In the data rows, zero lies at 7.5, halfway between 7 and 8.
Some points:
tensor([2., 4., 6., 5., 8., 5., 12., 14., 13., 6., 8., 9., 9.,
        10., 5., 10., 10., 9., 6., 5., 9., 8., 9., 7., 14., 6.,
        8., 12., 11., 9., 9., 9., 6., 4., 7., 5., 5., 8., 6.,
        11., 9.])
tensor([9., 11., 6., 5., 11., 5., 12., 7., 7., 5., 10., 6., 8.,
        5., 11., 5., 8., 6., 9., 12., 3., 6., 8., 8., 5., 7.,
        7., 8., 9., 6., 10., 8., 12., 9., 8., 11., 7., 10., 4.,
        11., 7.])
tensor([8., 6., 5., 8., 4., 8., 8., 7., 8., 11., 9., 8., 6.,
        10., 5., 0., 12., 4., 6., 9., 9., 10., 13., 7., 8., 11.,
        5., 9., 7., 12., 9., 5., 10., 8., 8., 8., 7., 5., 4.,
        2., 8.])
tensor([6., 7., 6., 1., 9., 6., 5., 15., 7., 4., 7., 13., 4.,
        9., 10., 11., 6., 9., 3., 7., 10., 7., 7., 8., 3., 8.,
        9., 4., 9., 9., 9., 6., 7., 5., 7., 9., 4., 6., 8.,
        5., 7.])
tensor([4., 6., 6., 9., 4., 5., 3., 14., 6., 4., 2., 6., 10.,
        8., 8., 3., 8., 8., 9., 6., 10., 8., 9., 6., 7., 11.,
        4., 8., 7., 9., 12., 7., 7., 9., 9., 0., 9., 9., 4.,
        9., 6.])
tensor([7., 11., 5., 2., 7., 6., 9., 5., 4., 10., 11., 5., 8.,
        6., 7., 4., 6., 8., 10., 8., 11., 7., 4., 6., 6., 4.,
        4., 7., 9., 6., 8., 10., 11., 4., 8., 7., 7., 6., 9.,
        10., 2.])
tensor([10., 10., 7., 8., 5., 11., 8., 4., 12., 10., 3., 11., 9.,
        8., 4., 6., 10., 11., 9., 6., 7., 3., 6., 13., 3., 3.,
        10., 10., 8., 6., 11., 7., 12., 7., 12., 10., 11., 6., 11.,
        7., 8.])
tensor([9., 9., 13., 4., 9., 6., 0., 6., 10., 9., 10., 8., 10.,
        7., 12., 11., 10., 5., 9., 10., 9., 5., 10., 5., 8., 10.,
        9., 10., 6., 9., 5., 9., 7., 7., 8., 8., 11., 9., 6.,
        8., 5.])
tensor([7., 12., 8., 13., 11., 7., 9., 10., 3., 11., 5., 13., 5.,
        4., 9., 8., 9., 10., 9., 6., 7., 9., 5., 6., 9., 7.,
        6., 13., 7., 3., 4., 7., 5., 6., 9., 8., 4., 6., 3.,
        4., 10.])
tensor([8., 5., 6., 8., 8., 10., 8., 8., 11., 10., 7., 6., 13.,
        10., 8., 11., 5., 9., 12., 12., 6., 8., 10., 2., 5., 8.,
        8., 4., 6., 8., 5., 9., 6., 4., 7., 6., 9., 9., 7.,
        7., 7.])
tensor([8., 3., 11., 12., 10., 11., 8., 7., 7., 6., 10., 6., 6.,
        7., 8., 9., 7., 8., 7., 10., 9., 8., 10., 4., 9., 7.,
        7., 9., 8., 7., 10., 5., 10., 10., 6., 5., 9., 6., 15.,
        7., 7.])
tensor([8., 6., 8., 6., 6., 10., 9., 7., 8., 13., 9., 10., 9.,
        5., 6., 11., 4., 6., 11., 10., 12., 9., 9., 9., 5., 13.,
        10., 6., 13., 8., 6., 5., 5., 13., 9., 6., 15., 7., 6.,
        7., 10.])
tensor([10., 9., 7., 4., 5., 9., 5., 8., 4., 6., 7., 7., 6.,
        10., 5., 5., 11., 8., 6., 6., 6., 10., 8., 8., 7., 4.,
        14., 10., 4., 11., 4., 5., 8., 10., 2., 4., 2., 11., 10.,
        14., 12.])
tensor([7., 7., 7., 6., 11., 9., 8., 7., 4., 9., 6., 3., 7.,
        12., 9., 11., 8., 2., 7., 7., 6., 8., 6., 8., 3., 3.,
        2., 11., 7., 8., 8., 9., 8., 8., 7., 7., 11., 12., 5.,
        8., 4.])
tensor([10., 6., 8., 10., 9., 7., 7., 7., 9., 9., 8., 3., 6.,
        7., 11., 11., 8., 6., 3., 9., 4., 6., 10., 12., 9., 6.,
        5., 6., 7., 8., 8., 5., 6., 8., 10., 0., 6., 10., 12.,
        5., 7.])
tensor([6., 7., 9., 7., 11., 9., 6., 5., 8., 7., 12., 8., 7.,
        5., 4., 3., 5., 7., 8., 6., 5., 11., 6., 9., 4., 6.,
        7., 7., 10., 5., 5., 9., 12., 4., 7., 7., 9., 9., 6.,
        8., 7.])
tensor([6., 5., 7., 5., 11., 14., 2., 7., 6., 9., 11., 5., 12.,
        3., 7., 9., 6., 8., 5., 10., 8., 8., 9., 11., 8., 9.,
        7., 5., 9., 8., 10., 8., 4., 8., 10., 14., 6., 8., 6.,
        9., 10.])
tensor([6., 9., 3., 10., 5., 9., 8., 7., 9., 3., 8., 9., 6.,
        6., 9., 7., 7., 11., 5., 4., 7., 3., 4., 4., 8., 10.,
        4., 9., 4., 8., 10., 9., 4., 3., 7., 7., 9., 11., 9.,
        8., 10.])
tensor([5., 9., 9., 9., 4., 6., 11., 7., 6., 5., 3., 8., 8.,
        4., 6., 5., 8., 4., 3., 9., 8., 9., 7., 6., 8., 7.,
        10., 4., 10., 8., 11., 9., 3., 3., 5., 9., 9., 7., 8.,
        6., 5.])
tensor([9., 11., 10., 7., 9., 9., 6., 11., 12., 9., 9., 7., 6.,
        10., 5., 5., 4., 9., 8., 9., 8., 8., 8., 6., 11., 9.,
        7., 3., 6., 5., 7., 11., 8., 10., 8., 8., 11., 7., 7.,
        9., 5.])
tensor([6., 5., 10., 4., 6., 6., 9., 6., 8., 7., 9., 4., 6.,
        5., 5., 7., 11., 9., 10., 4., 8., 9., 8., 4., 8., 6.,
        9., 6., 5., 15., 10., 4., 7., 11., 11., 6., 9., 5., 4.,
        0., 10.])
tensor([11., 4., 13., 6., 10., 11., 9., 5., 5., 6., 8., 6., 4.,
        5., 4., 9., 8., 8., 6., 9., 6., 1., 9., 10., 7., 7.,
        4., 6., 10., 8., 4., 10., 7., 9., 7., 5., 5., 9., 5.,
        11., 5.])
tensor([9., 8., 3., 7., 9., 4., 4., 7., 10., 7., 2., 5., 5.,
        5., 4., 6., 9., 5., 7., 5., 8., 8., 7., 3., 11., 12.,
        5., 6., 8., 9., 7., 7., 9., 7., 6., 12., 7., 6., 12.,
        7., 8.])
tensor([11., 6., 9., 6., 5., 4., 5., 3., 5., 4., 5., 11., 13.,
        14., 7., 7., 5., 9., 6., 10., 3., 10., 0., 7., 11., 6.,
        9., 11., 8., 7., 6., 2., 5., 11., 8., 6., 7., 8., 9.,
        6., 9.])
tensor([7., 8., 7., 13., 3., 5., 4., 9., 6., 9., 10., 4., 8.,
        9., 10., 9., 10., 8., 3., 7., 5., 5., 6., 5., 2., 5.,
        9., 8., 13., 6., 4., 10., 5., 12., 7., 10., 8., 2., 8.,
        10., 10.])
tensor([5., 6., 7., 8., 6., 4., 9., 4., 8., 10., 7., 9., 3.,
        9., 9., 9., 11., 6., 5., 4., 9., 13., 7., 6., 7., 9.,
        7., 1., 8., 6., 11., 8., 7., 7., 7., 10., 6., 8., 10.,
        11., 8.])
tensor([6., 10., 7., 11., 9., 7., 5., 8., 13., 6., 9., 8., 10.,
        5., 6., 4., 2., 6., 10., 8., 15., 9., 10., 8., 7., 7.,
        7., 7., 5., 7., 5., 10., 5., 11., 11., 10., 5., 11., 8.,
        7., 4.])
tensor([1., 8., 2., 8., 9., 8., 5., 4., 6., 8., 8., 7., 3.,
        9., 7., 11., 7., 12., 7., 6., 7., 6., 7., 9., 9., 9.,
        15., 9., 4., 3., 11., 8., 9., 8., 2., 7., 5., 6., 3.,
        5., 6.])
tensor([9., 4., 8., 6., 8., 5., 8., 8., 4., 8., 11., 8., 10.,
        7., 9., 8., 7., 3., 9., 8., 6., 4., 9., 10., 9., 8.,
        7., 6., 5., 5., 7., 11., 10., 9., 6., 5., 8., 11., 11.,
        4., 11.])
tensor([11., 9., 7., 12., 4., 7., 8., 8., 5., 4., 6., 11., 10.,
        8., 12., 9., 6., 11., 10., 6., 7., 12., 9., 11., 11., 3.,
        3., 8., 6., 5., 2., 3., 8., 6., 7., 10., 10., 3., 4.,
        6., 10.])
tensor([6., 8., 9., 7., 4., 10., 15., 9., 9., 9., 6., 10., 8.,
        6., 5., 9., 4., 3., 11., 6., 5., 5., 5., 11., 5., 9.,
        10., 11., 0., 7., 6., 4., 11., 8., 9., 10., 8., 4., 11.,
        11., 4.])
tensor([9., 10., 12., 10., 8., 9., 13., 8., 8., 5., 9., 5., 5.,
        13., 14., 5., 8., 8., 9., 4., 9., 8., 4., 13., 8., 9.,
        10., 6., 12., 10., 7., 10., 4., 5., 5., 9., 5., 4., 9.,
        6., 9.])
Along one direction, these points spread out more than along any other. How many in every 100 of the points above lie lower along it than each point below? Answers are rounded to whole numbers. More than half of the points above lie lower than the first one.
tensor([9., 9., 13., 4., 9., 6., 0., 6., 10., 9., 10., 8., 10.,
        7., 12., 11., 10., 5., 9., 10., 9., 5., 10., 5., 8., 10.,
        9., 10., 6., 9., 5., 9., 7., 7., 8., 8., 11., 9., 6.,
        8., 5.]) 3
tensor([6., 8., 9., 7., 4., 10., 15., 9., 9., 9., 6., 10., 8.,
        6., 5., 9., 4., 3., 11., 6., 5., 5., 5., 11., 5., 9.,
        10., 11., 0., 7., 6., 4., 11., 8., 9., 10., 8., 4., 11.,
        11., 4.]) 44
tensor([10., 10., 7., 8., 5., 11., 8., 4., 12., 10., 3., 11., 9.,
        8., 4., 6., 10., 11., 9., 6., 7., 3., 6., 13., 3., 3.,
        10., 10., 8., 6., 11., 7., 12., 7., 12., 10., 11., 6., 11.,
        7., 8.]) 47
tensor([6., 5., 10., 4., 6., 6., 9., 6., 8., 7., 9., 4., 6.,
        5., 5., 7., 11., 9., 10., 4., 8., 9., 8., 4., 8., 6.,
        9., 6., 5., 15., 10., 4., 7., 11., 11., 6., 9., 5., 4.,
        0., 10.]) 53
tensor([9., 11., 6., 5., 11., 5., 12., 7., 7., 5., 10., 6., 8.,
        5., 11., 5., 8., 6., 9., 12., 3., 6., 8., 8., 5., 7.,
        7., 8., 9., 6., 10., 8., 12., 9., 8., 11., 7., 10., 4.,
        11., 7.]) 25
tensor([9., 8., 3., 7., 9., 4., 4., 7., 10., 7., 2., 5., 5.,
        5., 4., 6., 9., 5., 7., 5., 8., 8., 7., 3., 11., 12.,
        5., 6., 8., 9., 7., 7., 9., 7., 6., 12., 7., 6., 12.,
        7., 8.]) 59
tensor([7., 7., 7., 6., 11., 9., 8., 7., 4., 9., 6., 3., 7.,
        12., 9., 11., 8., 2., 7., 7., 6., 8., 6., 8., 3., 3.,
        2., 11., 7., 8., 8., 9., 8., 8., 7., 7., 11., 12., 5.,
        8., 4.]) 28
tensor([6., 9., 3., 10., 5., 9., 8., 7., 9., 3., 8., 9., 6.,
        6., 9., 7., 7., 11., 5., 4., 7., 3., 4., 4., 8., 10.,
        4., 9., 4., 8., 10., 9., 4., 3., 7., 7., 9., 11., 9.,
        8., 10.]) 81
tensor([10., 9., 7., 4., 5., 9., 5., 8., 4., 6., 7., 7., 6.,
        10., 5., 5., 11., 8., 6., 6., 6., 10., 8., 8., 7., 4.,
        14., 10., 4., 11., 4., 5., 8., 10., 2., 4., 2., 11., 10.,
        14., 12.]) 91
tensor([8., 6., 8., 6., 6., 10., 9., 7., 8., 13., 9., 10., 9.,
        5., 6., 11., 4., 6., 11., 10., 12., 9., 9., 9., 5., 13.,
        10., 6., 13., 8., 6., 5., 5., 13., 9., 6., 15., 7., 6.,
        7., 10.]) 0
tensor([7., 8., 7., 13., 3., 5., 4., 9., 6., 9., 10., 4., 8.,
        9., 10., 9., 10., 8., 3., 7., 5., 5., 6., 5., 2., 5.,
        9., 8., 13., 6., 4., 10., 5., 12., 7., 10., 8., 2., 8.,
        10., 10.]) 56
